(in the rows, 128 means zero)
Each path below is one point turned by a fixed rotation once a step. After each direction that follows a path, write how fast that rotation turns it, in degrees a step (0 if it stays still).
Each turn is a multiple of 5 degrees from 10 to 175, or 0.
Each row of a path follows its step; steps can be skipped.
Rotation 1:
step 5: [121 137 129 125 132 120 113 117 135 114 128 135 123 140 116 118 141 123
 139 134 135 133 133 127 125 133 130 116 131 129 128 129 128 138 130 120
 138 138 139 124 144 129 127 129 139 121 121 114 137 135]
step 7: [127 121 120 137 131 122 124 138 134 120 127 124 125 127 121 121 134 129
 139 125 131 126 134 117 132 130 146 139 127 129 134 134 137 126 119 122
 120 122 126 113 123 112 129 139 118 109 144 133 133 130]
step 8: [127 136 115 129 115 126 121 131 147 135 125 144 131 120 128 122 128 132
 135 120 136 124 130 115 133 132 131 130 129 128 129 132 131 113 127 127
 138 143 119 112 146 120 137 126 124 127 132 129 133 119]
step 11: [132 133 130 123 104 111 127 139 127 120 134 137 130 125 123 128 141 125
 122 125 121 131 133 142 127 137 117 124 120 120 116 127 128 126 129 119
 124 139 132 130 140 123 131 130 128 113 118 137 118 127]
step 13: [138 124 127 125 126 130 131 132 141 136 128 128 127 132 128 125 127 119
 121 133 123 125 132 121 139 122 129 129 130 130 120 127 140 146 128 113
 147 126 147 118 125 138 124 129 112 114 131 128 132 142]
step 16: [137 136 124 139 118 129 123 116 128 130 116 128 125 111 123 129 132 119
 126 131 130 135 131 114 126 131 146 113 144 117 125 136 127 130 123 135
 135 129 146 124 134 138 132 128 139 126 123 124 125 134]
step 17: [131 131 117 128 121 126 116 127 136 112 126 118 121 109 118 124 137 127
 125 128 127 126 129 132 116 116 137 130 127 133 120 145 122 128 150 121
 125 120 130 134 122 132 134 126 137 120 118 129 122 126]
step 20: [121 125 131 133 136 123 128 125 142 140 140 141 126 133 123 130 131 111
 126 131 138 123 132 113 129 114 127 128 125 129 116 144 127 130 137 113
 120 120 132 121 118 123 134 128 118 116 135 128 129 120]
step 22: [153 128 134 122 124 115 142 128 119 130 132 138 124 119 121 133 137 126
 127 119 125 121 131 129 125 129 141 123 129 126 129 130 135 118 121 120
 122 152 128 123 126 131 144 122 129 130 129 128 131 118]
[133 127 127 128 131 125 126 125 127 136 132 128 127 125 129 125 127 129
 129 126 130 127 127 126 130 125 128 127 129 127 132 127 128 125 127 131
 131 127 127 126 127 125 126 129 123 126 128 127 126 125] -> 55
[129 129 124 125 127 133 123 133 125 126 131 128 128 127 128 128 128 132
 125 133 129 127 129 127 126 127 130 131 129 129 128 125 129 126 125 124
 130 128 129 126 126 126 126 124 125 128 130 128 126 129] -> 65
[129 126 130 131 125 131 128 125 125 125 128 133 124 127 130 129 130 130
 126 128 126 126 125 127 131 129 134 128 129 128 128 125 125 125 134 131
 126 129 128 126 129 130 126 127 127 128 123 129 127 126] -> 55
[129 126 133 126 125 126 126 130 125 129 126 128 134 130 128 128 128 130
 131 126 130 131 126 125 126 129 131 127 122 129 126 130 125 124 124 129
 127 129 127 126 126 129 127 129 128 127 128 133 128 130] -> 95
[124 128 130 128 130 129 131 128 124 128 132 128 129 128 126 127 129 128
 129 132 129 130 131 127 131 131 129 125 132 124 128 125 127 128 124 130
 124 125 131 126 129 127 132 130 130 122 128 127 125 128] -> 160
[129 126 129 129 129 130 130 128 127 130 124 129 128 124 127 126 129 126
 131 131 126 132 131 131 131 128 132 128 131 132 129 128 127 129 126 128
 129 133 128 134 129 126 125 127 125 126 130 130 131 130] -> 125
Rotation 2:
step 1: [128 136 133 118 122 127 132 139 128 125 121 132 123 130 134 126 145 140
 127 126 131 140 124 125 134 121 127 123 118 122 120 151 128 111 132 118
 149 143 120 138 122 123 133 124 124 123 126 135 133 121]
step 2: [134 139 133 129 124 139 137 124 129 124 123 134 121 125 130 128 135 130
 114 130 134 139 107 118 147 120 118 130 126 121 127 126 133 123 126 118
 134 142 114 116 132 122 128 123 123 107 131 137 119 123]
step 4: [132 146 132 124 124 124 124 135 131 120 115 144 129 131 134 122 146 145
 127 125 130 127 124 125 142 123 131 120 108 137 127 133 125 121 134 126
 139 133 117 139 113 127 140 123 131 120 124 132 132 129]
step 6: [124 143 130 129 131 124 126 122 137 128 122 124 139 123 144 114 122 142
 124 133 149 137 121 118 139 119 122 121 125 129 124 137 127 119 124 127
 134 141 135 120 120 120 128 113 114 123 139 133 123 126]
step 10: [131 146 136 118 123 130 125 126 130 138 121 134 128 126 132 127 129 142
 123 125 134 144 116 112 148 128 135 129 126 123 112 115 126 129 126 120
 125 142 121 118 134 131 125 125 122 122 126 138 110 128]
step 14: [123 144 135 121 118 130 115 138 138 118 120 130 139 121 145 112 117 134
 123 134 130 133 119 122 143 116 124 123 118 124 116 128 135 135 117 117
 131 136 136 127 116 129 129 121 122 123 130 132 130 129]
step 18: [139 151 134 118 111 131 120 133 139 133 122 125 140 121 132 123 140 129
 122 135 131 139 129 119 134 136 129 133 124 128 116 126 129 130 134 118
 126 145 120 126 137 130 121 121 115 125 118 138 127 137]
step 20: [118 138 144 131 129 141 135 121 140 128 122 138 124 133 135 131 140 138
 126 124 131 138 128 117 130 131 127 133 119 125 119 119 131 124 127 120
 141 141 126 130 127 138 128 113 129 119 133 146 142 114]
step 22: [131 143 126 120 120 137 116 141 131 120 121 135 137 128 137 119 135 115
 113 130 125 127 112 127 139 119 123 128 115 127 124 125 132 124 121 132
 130 142 126 129 118 125 126 114 127 122 135 150 130 130]
[128 129 130 127 133 130 132 123 125 130 129 127 125 123 132 130 128 130
 129 130 133 129 126 126 129 128 124 127 129 126 128 128 128 128 126 128
 127 125 130 124 130 131 129 130 129 128 130 130 132 125] -> 100
[128 130 129 128 127 130 125 132 127 126 127 122 123 131 126 126 126 131
 126 129 133 127 127 128 127 124 126 125 127 130 127 129 130 126 127 131
 131 125 131 130 126 126 128 127 129 133 126 129 129 129] -> 140
[128 126 128 128 131 126 127 131 128 128 129 128 128 128 132 129 121 131
 134 128 125 128 127 124 127 130 131 127 127 126 128 127 129 128 123 128
 129 128 126 126 127 129 124 131 130 131 124 129 123 129] -> 20
[130 125 130 132 128 130 129 129 127 126 128 128 125 125 130 128 126 126
 129 125 127 130 125 132 131 127 134 127 127 132 123 125 130 126 131 129
 128 128 125 128 127 126 126 129 130 123 128 130 132 128] -> 40
[126 125 131 130 127 132 132 132 129 127 126 129 128 128 130 131 130 128
 131 130 129 126 129 130 127 126 127 130 131 125 129 131 125 126 127 132
 126 129 126 128 129 124 130 123 129 128 124 129 126 124] -> 100
Rotation 3:
step 3: [119 124 139 135 139 114 134 111 113 134 118 131 124 127 130 120 130 120
 128 130 138 125 127 125 119 136 127 119 136 140 112 126 147 128 121 123
 120 129 122 135 123 125 142 119 124 125 143 141 124 127]
step 4: [117 141 118 124 139 134 122 120 121 129 123 127 130 122 116 120 120 128
 129 133 128 135 116 129 125 120 152 142 117 134 133 130 120 126 113 141
 138 143 125 136 125 116 134 130 120 136 119 134 130 128]
step 11: [138 136 118 125 136 130 127 134 117 136 130 143 125 126 135 124 122 127
 137 122 130 125 118 121 123 139 124 122 114 140 141 126 123 135 144 146
 131 118 136 126 139 122 136 140 121 132 129 112 138 137]
step 12: [124 111 115 128 122 131 128 128 146 132 134 125 125 129 123 132 136 129
 130 120 133 133 115 128 134 128 125 141 122 120 125 147 146 127 122 136
 116 115 127 109 126 136 143 130 139 131 131 119 129 131]
step 13: [152 110 126 142 126 122 136 120 124 128 119 133 125 132 134 130 133 125
 149 122 129 122 119 128 145 136 129 123 116 121 133 129 125 123 119 126
 131 122 127 139 124 127 124 124 110 123 137 141 130 124]
step 14: [134 126 112 123 142 123 128 125 131 129 141 113 138 120 124 128 132 130
 122 123 119 123 130 135 136 124 137 141 121 134 120 124 131 127 111 125
 131 136 119 130 148 136 118 117 133 110 128 126 132 142]
step 15: [136 125 138 150 132 118 112 119 119 137 116 110 139 140 122 135 122 125
 119 138 121 116 128 125 113 138 121 125 121 129 128 125 130 133 133 121
 124 126 129 128 125 122 136 121 127 120 126 134 114 135]
step 17: [142 123 140 131 133 134 124 133 143 110 122 134 123 136 129 124 118 128
 116 129 132 126 128 131 130 123 122 127 130 123 130 144 127 140 140 118
 145 124 132 109 121 119 134 121 131 126 132 111 134 137]
step 20: [122 127 127 120 128 131 131 116 117 130 131 116 127 135 144 109 119 141
 140 133 121 126 135 138 127 140 137 133 123 132 139 123 125 131 119 114
 122 127 126 127 120 127 135 118 123 133 113 138 114 139]
[129 127 127 125 132 131 130 129 133 128 129 130 125 132 129 127 127 126
 131 129 126 129 130 130 125 129 133 126 126 130 132 130 127 127 129 127
 132 133 127 130 128 129 125 125 127 127 128 128 129 130] -> 115
[129 128 126 128 130 122 132 126 129 131 127 127 128 127 125 132 128 125
 125 129 128 127 125 129 128 125 126 133 126 125 133 130 128 131 127 130
 128 128 127 131 127 126 125 125 128 124 128 130 124 128] -> 40
[123 130 133 127 130 127 126 127 129 130 128 128 129 131 129 131 128 128
 131 130 129 126 132 133 128 126 126 130 123 126 132 130 125 128 131 129
 125 124 129 128 131 129 128 130 129 130 127 124 131 128] -> 70
[126 129 127 126 125 130 130 126 129 129 132 126 126 128 127 127 130 129
 124 130 128 128 127 127 130 131 130 129 129 129 130 131 124 126 124 128
 121 128 130 128 128 127 127 124 134 128 126 129 133 129] -> 175
[128 127 127 128 125 128 128 129 128 125 129 126 122 127 126 128 128 128
 128 126 134 126 131 124 122 130 127 129 129 128 129 130 127 131 128 131
 131 123 128 128 126 132 125 130 127 127 125 129 129 132] -> 70
Rotation 4:
step 0: [137 141 131 116 130 117 124 137 129 135 124 142 113 115 145 131 124 137
 128 125 133 130 132 126 118 136 126 119 132 122 125 124 128 132 128 134
 120 126 132 128 137 118 133 140 129 148 136 130 119 141]
step 2: [144 118 125 116 127 122 134 123 114 130 136 138 116 114 126 135 146 128
 133 118 115 122 126 124 135 139 130 136 122 128 130 132 127 122 125 130
 122 121 132 141 116 123 136 115 121 129 129 125 116 127]
step 4: [137 137 134 120 143 133 139 129 130 131 133 143 131 130 122 133 134 110
 118 121 125 123 136 137 131 129 132 120 123 129 127 121 130 134 111 133
 124 118 134 134 144 134 135 139 137 134 138 121 119 130]
step 6: [134 126 121 129 135 131 126 123 115 132 120 132 131 122 132 128 124 129
 125 128 128 119 152 131 139 130 133 124 138 138 125 134 114 127 128 126
 135 125 145 130 114 126 133 125 124 131 136 126 107 145]
step 7: [135 130 120 114 125 116 131 129 120 135 124 134 121 112 120 141 124 126
 146 125 119 128 128 128 129 133 143 121 134 122 136 149 121 127 130 137
 126 119 128 132 125 125 129 118 133 141 142 124 129 126]
step 9: [135 120 124 125 125 119 136 137 114 123 135 130 109 133 123 128 128 112
 121 136 127 123 131 141 130 134 124 124 120 123 122 124 132 132 121 139
 111 126 138 133 137 136 141 132 124 132 137 114 116 127]
step 11: [142 130 113 120 128 138 121 135 127 137 135 146 120 119 120 127 131 122
 122 122 136 122 134 124 127 130 130 123 137 140 127 133 115 127 126 121
 129 129 146 129 124 120 121 137 133 134 146 118 126 135]
step 16: [125 135 114 115 140 130 131 132 134 137 138 147 110 130 129 140 130 119
 124 131 132 122 131 126 115 139 127 128 122 130 121 124 118 127 125 121
 128 117 136 121 141 117 134 124 129 140 133 118 124 126]
step 17: [132 131 137 123 119 117 130 144 124 133 127 129 133 128 136 135 136 125
 131 121 137 118 148 137 122 126 121 119 130 127 127 117 122 133 138 129
 117 118 141 119 125 124 129 128 129 142 125 125 108 129]
[125 130 129 129 129 125 129 131 128 128 126 125 130 125 126 130 126 132
 130 124 127 126 129 132 128 127 124 123 129 130 125 128 129 129 132 128
 132 129 127 126 125 126 128 130 128 126 124 125 128 123] -> 155
[128 131 127 123 133 130 131 128 128 127 133 127 131 129 126 130 127 130
 129 125 125 129 124 126 127 127 129 128 126 127 129 130 127 131 125 128
 129 125 126 130 129 127 125 121 126 127 127 129 128 125] -> 130
[126 129 123 129 132 133 125 127 128 123 127 132 126 127 124 127 126 124
 127 128 128 128 131 132 126 128 129 130 128 126 127 126 129 129 128 128
 131 126 133 126 128 129 129 127 126 123 129 125 129 128] -> 145
[127 130 130 130 126 132 133 126 129 125 126 130 131 130 126 128 131 128
 127 130 127 124 128 128 127 128 131 124 129 128 126 129 128 122 127 128
 135 127 125 130 130 129 128 126 130 130 126 125 127 131] -> 40
[129 128 127 129 126 126 129 129 126 124 132 126 127 130 129 132 127 133
 127 128 127 128 134 129 124 126 127 129 128 127 128 123 128 131 126 127
 130 129 123 132 125 130 130 129 127 125 132 128 128 131] -> 85
